In the data rows, the value 128 means zero.
Some points, each followed by its number:
[73,93,144,147,111,169,113,153,145,124,163,123,102,182,140,128,82,135,
 116,170,118,115,99,132] 0
[40,87,151,139,127,164,131,180,157,108,189,110,105,213,152,102,49,115,
 126,189,92,114,74,139] 1
[39,167,137,123,136,166,147,148,165,71,164,105,122,198,121,114,53,133,
 186,153,58,117,106,139] 2
[57,30,130,170,92,176,104,179,151,153,185,154,26,198,149,109,94,124,
 66,175,131,95,74,129] 3
[122,160,92,159,108,127,130,155,141,115,101,153,71,102,117,143,163,140,
 134,88,148,116,146,137] 4
[127,210,52,159,97,136,138,143,138,85,88,144,78,80,97,128,171,161,
 170,37,132,91,170,167] 5
[128,131,79,186,90,138,123,162,144,109,99,148,52,108,101,145,191,163,
 123,66,171,101,153,146] 6
[172,151,179,70,166,97,141,70,76,128,101,95,222,101,140,144,113,96,
 143,141,105,194,136,110] 7
[120,135,121,137,141,149,130,121,132,97,116,125,142,131,116,132,113,136,
 135,126,125,128,148,126] 8
[128,214,104,135,144,161,134,106,116,51,83,130,146,89,91,153,152,145,
 181,84,139,145,182,122] 9
[164,97,121,177,116,159,106,93,81,104,88,134,112,46,97,174,163,116,
 116,106,214,171,189,97] 10
[153,17,130,87,103,49,111,157,152,255,206,167,68,182,218,74,141,119,
 32,159,139,68,53,127] 11
[114,181,131,99,146,135,144,130,139,124,133,116,153,140,121,127,106,132,
 157,134,81,118,136,148] 12
[172,92,152,103,139,114,112,116,128,194,126,142,150,122,152,114,148,120,
 89,125,146,128,111,103] 13
[171,131,155,73,140,77,121,68,107,166,116,117,195,89,144,131,136,116,
 125,127,120,166,135,112] 14
[36,60,147,100,143,147,130,171,163,157,217,106,109,255,156,92,16,96,
 108,238,44,107,69,141] 15
[88,199,138,139,149,180,145,135,115,34,120,97,156,136,88,134,97,136,
 189,132,72,146,146,152] 16
[176,195,146,105,164,114,143,70,93,102,74,108,218,56,98,167,148,127,
 173,92,137,179,168,129] 17
[26,24,124,182,91,185,121,204,156,130,191,142,24,235,152,101,63,121,
 80,205,122,77,60,144] 18
[179,175,189,95,173,118,152,57,71,99,97,88,240,82,103,155,125,117,
 187,134,131,185,158,86] 19
[146,62,104,121,91,85,108,156,142,231,150,168,75,140,165,103,169,146,
 66,116,139,78,112,131] 20
[73,76,122,157,97,177,116,174,141,123,172,155,58,208,140,115,93,123,
 87,178,123,108,99,139] 21
[108,137,169,88,162,159,145,111,122,105,145,97,178,147,116,135,79,115,
 144,180,103,161,116,106] 22
[68,88,84,180,72,145,109,211,172,123,166,168,20,199,129,114,122,166,
 76,142,128,54,90,148] 23
[94,16,114,148,94,85,118,191,164,229,207,168,37,219,182,79,116,131,
 40,172,140,74,48,123] 24
[125,31,136,137,104,112,123,148,125,220,168,164,59,155,166,107,129,117,
 38,162,160,121,81,108] 25
[120,115,124,174,121,175,121,135,106,86,97,133,97,97,90,135,158,150,
 140,115,172,128,182,105] 26
[187,145,128,142,127,133,110,103,112,145,86,130,151,56,120,141,194,128,
 135,87,190,152,161,109] 27
[147,119,118,184,124,165,118,112,104,93,87,136,119,65,105,153,163,134,
 122,101,196,147,166,98] 28
[128,0,116,117,86,84,102,196,182,254,223,175,35,202,193,70,116,111,
 12,191,137,55,29,133] 29
[172,212,111,138,139,135,136,99,97,64,54,119,183,47,75,156,179,145,
 170,35,154,160,197,131] 30
[110,0,102,155,68,87,105,193,185,255,221,193,11,227,212,76,121,124,
 0,182,140,50,31,130] 31
[22,117,114,185,112,193,110,201,173,75,170,124,66,209,124,125,50,144,
 137,188,100,92,85,149] 32
[92,120,131,172,113,195,129,143,119,76,118,123,109,131,96,123,122,122,
 142,131,152,134,131,141] 33
[198,179,168,99,170,112,123,47,73,96,67,100,250,34,90,166,160,112,
 165,102,157,188,188,112] 34
[199,213,150,50,177,79,130,70,99,136,109,98,228,65,125,128,135,113,
 177,88,82,148,157,127] 35
[81,38,131,157,123,158,133,159,146,149,177,142,80,183,163,96,92,136,
 79,186,147,118,82,111] 36
[60,41,90,142,84,135,103,221,200,179,207,142,8,244,186,81,91,142,
 77,193,96,56,55,157] 37
[119,144,115,142,131,165,133,132,133,104,106,112,128,125,107,146,119,135,
 152,123,117,137,137,134] 38
[92,136,123,191,106,194,129,156,119,74,113,121,81,120,81,155,141,138,
 141,110,161,121,158,141] 39
[148,97,183,104,165,115,131,63,78,116,99,105,205,98,129,143,106,111,
 136,156,148,182,143,79] 40
[190,155,97,135,115,97,125,86,90,138,72,139,147,43,122,147,200,124,
 132,63,167,148,174,103] 41
[167,145,146,89,158,87,125,77,117,152,110,113,192,98,135,125,130,112,
 140,135,99,159,142,121] 42
[94,178,102,141,114,158,134,151,153,74,136,114,102,141,101,134,117,135,
 152,127,92,106,142,149] 43
[100,0,134,95,90,76,103,190,173,251,225,155,51,246,217,81,84,106,
 35,206,113,67,23,123] 44
[150,200,108,153,121,130,123,123,144,84,85,139,106,78,123,142,177,152,
 164,54,138,135,158,154] 45
[210,163,176,146,178,153,128,20,24,74,26,97,228,0,57,183,173,101,
 156,82,205,220,223,94] 46
[149,62,145,184,122,151,108,109,85,135,103,155,86,85,98,153,167,131,
 84,112,231,157,158,97] 47
[104,159,117,112,127,118,139,132,166,121,135,116,113,166,142,124,140,124,
 141,119,91,114,114,138] 48
[89,121,169,100,150,147,146,124,117,109,138,89,170,144,125,134,68,121,
 157,176,92,152,100,128] 49
[77,188,142,115,159,166,152,136,127,40,131,89,148,152,106,144,78,129,
 192,136,69,142,143,157] 50
[157,61,127,166,110,132,102,130,99,163,127,151,82,92,132,139,183,128,
 75,118,199,133,131,103] 51
[126,122,148,101,124,100,127,121,130,142,127,112,157,142,142,125,114,120,
 133,143,122,145,110,124] 52
[193,218,79,124,119,91,128,114,128,124,85,138,126,50,135,144,198,160,
 152,38,145,100,177,141] 53
[246,255,116,126,154,101,137,49,65,88,8,125,216,0,83,165,231,150,
 189,11,186,195,232,100] 54
[45,153,119,143,113,159,128,178,169,88,171,118,99,201,129,121,62,136,
 167,157,76,112,101,148] 55
[179,197,122,98,140,88,152,86,115,123,110,119,178,62,114,134,149,119,
 150,83,122,140,145,134] 56
[163,134,120,112,153,96,117,95,95,142,104,131,151,74,130,137,155,126,
 120,103,149,144,141,115] 57
[174,199,147,149,156,157,128,63,57,56,46,92,221,32,77,178,171,117,
 176,94,177,202,207,104] 58
[151,166,150,99,154,139,133,87,96,108,106,101,212,89,120,149,108,99,
 164,128,120,177,147,117] 59
[58,118,96,171,114,171,121,171,176,94,141,131,60,182,126,122,101,151,
 154,130,113,96,106,168] 60
[187,172,134,64,157,68,136,93,122,169,116,114,205,92,140,132,128,107,
 141,111,86,148,138,114] 61
[63,58,94,184,94,163,119,188,148,125,173,152,31,207,140,99,91,127,
 100,154,132,85,90,135] 62
[159,69,86,68,104,24,112,162,183,251,195,157,81,168,215,80,134,123,
 50,127,100,65,76,147] 63
[158,179,124,132,134,115,133,116,114,118,105,131,155,95,121,131,155,138,
 142,97,147,130,152,123] 64
[117,154,95,118,119,92,130,148,160,147,141,131,119,131,144,109,135,141,
 135,100,103,99,118,133] 65
[210,83,151,90,140,67,102,83,110,216,131,148,177,89,163,116,159,96,
 72,145,161,144,111,105] 66
[192,8,120,84,103,23,104,128,146,255,188,185,102,149,209,91,148,106,
 10,163,160,106,56,119] 67
[228,197,131,72,164,48,131,54,80,162,74,129,218,11,124,134,183,124,
 161,69,142,167,179,117] 68
[114,106,97,92,103,60,119,180,171,206,201,130,67,190,199,92,109,132,
 96,144,79,69,75,145] 69
[108,112,117,152,115,139,130,148,136,135,130,144,95,134,125,107,115,123,
 111,128,120,114,112,138] 70
[153,152,72,183,100,127,117,153,122,116,91,155,74,94,113,130,194,147,
 124,66,177,94,161,134] 71
New points follow, each followed by the number of its nearest point above, looking only along the 4 directions in which the numbered points spread most.
[23,27,129,168,95,185,108,212,177,148,211,151,37,245,152,104,67,118,
 80,205,119,60,56,122] 18
[150,144,98,95,110,103,123,126,149,153,130,134,122,120,150,123,137,132,
 118,117,102,97,121,144] 65
[129,41,150,100,114,93,95,135,152,230,185,149,107,175,172,115,118,120,
 61,194,136,116,78,116] 25
[36,93,147,100,134,145,142,178,179,148,201,113,120,255,150,100,26,107,
 133,221,28,107,57,144] 15
[49,58,143,131,112,156,117,175,159,134,203,120,80,239,140,123,46,133,
 105,205,98,98,58,134] 1
[221,228,147,83,159,91,137,44,74,85,23,93,238,0,81,164,210,133,
 181,35,177,186,210,99] 54
[229,239,97,114,150,103,135,62,92,99,38,126,188,0,84,166,221,150,
 174,1,149,155,217,139] 54
[168,217,138,104,173,124,150,69,88,77,70,93,218,75,88,144,127,123,
 187,79,114,158,180,135] 17
[243,255,139,98,181,107,144,24,60,57,22,83,255,0,68,183,204,117,
 202,21,149,210,239,91] 54
[0,128,109,196,95,231,128,213,161,43,181,113,17,228,98,121,60,153,
 145,182,76,80,101,165] 32
[129,176,102,119,116,100,134,149,163,150,131,148,96,140,148,112,135,144,
 136,105,106,92,118,144] 65
[139,190,129,116,153,145,141,96,114,82,100,97,176,90,105,142,115,119,
 181,106,108,167,160,121] 59
[62,67,96,111,93,114,111,210,197,196,216,150,49,238,181,86,77,137,
 95,169,81,40,47,159] 37
[102,242,62,200,90,169,133,160,146,15,94,127,89,87,79,147,167,171,
 184,49,139,88,177,158] 5
[136,184,148,108,162,144,135,84,107,84,100,100,195,115,95,144,118,104,
 177,137,104,166,145,125] 59
[202,190,159,71,173,104,151,50,72,108,59,99,247,35,113,156,145,104,
 166,93,158,195,180,105] 34
[52,143,91,200,91,204,117,183,158,50,140,131,33,171,95,134,108,145,
 152,126,108,103,131,158] 60
[45,36,89,172,66,124,125,231,204,182,207,165,0,237,182,77,98,150,
 62,163,103,52,47,151] 37
[155,5,148,117,103,96,109,120,124,220,151,157,94,124,178,113,141,113,
 37,162,179,117,75,106] 25
[95,200,144,178,132,209,145,114,90,10,73,98,160,85,62,170,133,136,
 190,93,144,169,197,131] 9
[200,206,114,123,139,118,142,85,104,88,65,133,188,31,83,147,190,157,
 169,62,152,160,185,129] 30
[100,215,80,206,96,182,132,159,136,28,80,135,83,105,66,148,170,168,
 191,57,134,107,179,164] 5
[118,181,165,118,170,166,129,97,89,72,87,96,198,107,111,148,114,113,
 185,148,117,176,169,125] 59
[140,29,136,154,110,117,102,148,125,183,151,141,81,146,158,105,135,129,
 58,156,182,112,86,110] 25
[155,134,119,115,129,121,124,121,123,128,135,111,161,132,137,123,113,130,
 144,129,104,124,129,133] 52
[199,175,177,93,169,126,138,61,63,100,63,106,209,33,91,161,173,122,
 153,83,172,198,192,110] 34
[122,156,99,162,111,148,130,154,140,87,122,146,75,113,120,118,158,148,
 133,87,133,97,139,140] 4
[210,101,138,89,157,71,120,68,94,201,112,137,184,84,166,129,156,107,
 95,125,167,155,120,90] 66
[150,80,125,152,133,141,117,124,109,147,105,140,100,123,131,137,141,119,
 93,121,177,133,140,121] 51
[169,73,132,79,116,84,118,106,128,202,147,151,126,128,164,120,145,117,
 79,150,150,111,104,109] 13
[123,177,134,58,165,114,143,102,145,109,124,97,186,147,125,123,101,109,
 170,149,60,132,130,123] 12
[164,75,103,56,121,29,121,145,175,249,198,146,121,162,183,90,133,127,
 56,144,83,80,52,133] 63
[188,99,169,112,156,121,140,68,64,139,99,125,191,71,123,138,142,98,
 132,127,173,185,153,111] 40
[165,173,196,74,195,139,154,43,62,90,109,77,255,92,94,160,113,80,
 178,155,103,210,173,80] 19
[136,173,131,135,144,145,138,112,111,66,86,113,143,86,85,156,146,135,
 173,90,136,149,183,131] 9
[197,193,111,115,137,97,135,74,128,134,89,133,173,64,127,134,170,134,
 144,67,136,131,155,129] 56
[217,188,135,91,154,70,144,55,81,147,89,105,213,32,119,137,178,103,
 139,86,158,158,172,110] 68
[140,165,118,134,120,139,129,101,128,113,97,132,134,96,115,131,164,132,
 142,90,135,142,157,146] 64
[142,120,88,137,99,126,111,129,141,155,118,150,73,107,122,110,151,147,
 121,83,144,89,122,131] 4
[142,205,76,105,129,78,136,135,165,152,130,143,116,137,137,104,151,143,
 154,62,78,94,123,166] 65
[126,81,111,127,120,115,127,145,161,161,163,144,104,154,150,110,112,130,
 104,161,108,102,98,121] 70
[77,96,119,146,115,162,123,171,139,113,148,133,95,172,126,127,96,130,
 119,167,112,109,109,135] 0
[188,171,141,107,149,114,136,79,94,112,75,113,199,58,109,146,165,123,
 142,86,161,172,174,95] 17
[116,16,139,111,113,122,110,147,155,206,174,158,92,177,185,94,106,105,
 50,170,130,112,63,125] 25
[243,255,115,115,161,86,131,42,73,92,32,103,216,0,70,171,210,125,
 182,27,171,192,216,104] 54
[132,135,135,105,146,108,139,117,129,157,137,123,146,155,154,123,104,122,
 134,159,89,128,112,131] 52
[125,172,170,109,174,141,149,83,87,88,82,100,193,76,92,158,108,114,
 164,121,119,178,161,113] 59
[180,208,66,138,100,95,129,121,141,113,85,155,105,52,106,135,196,150,
 148,43,139,119,173,133] 53
[183,188,153,130,143,136,140,62,62,58,36,126,202,32,81,178,183,120,
 172,62,171,187,200,105] 58
[137,145,94,131,102,97,130,143,160,164,134,158,90,129,160,107,158,155,
 115,99,127,93,120,149] 65
[140,104,100,194,90,173,111,174,134,126,117,164,33,108,102,117,175,153,
 106,101,174,93,137,128] 6
[88,34,151,60,138,50,125,175,197,255,231,145,133,239,233,68,60,119,
 73,224,43,85,24,134] 44
[191,13,132,70,118,27,107,132,140,255,173,166,104,142,199,82,174,128,
 30,139,156,89,67,105] 67
[112,95,98,116,91,78,115,168,185,182,173,152,72,174,190,94,114,143,
 87,146,105,71,72,153] 69
[27,12,103,141,87,124,118,238,215,204,246,172,0,255,195,73,64,128,
 42,201,77,38,27,150] 37
[83,8,139,94,120,77,116,185,189,246,255,152,77,255,211,79,76,108,
 43,240,50,76,8,145] 44
[114,84,114,115,112,99,114,163,170,189,169,143,94,179,145,108,108,136,
 105,156,114,91,72,133] 69
[76,130,135,169,123,191,131,156,127,65,121,117,123,139,92,152,100,125,
 156,156,118,136,133,129] 33
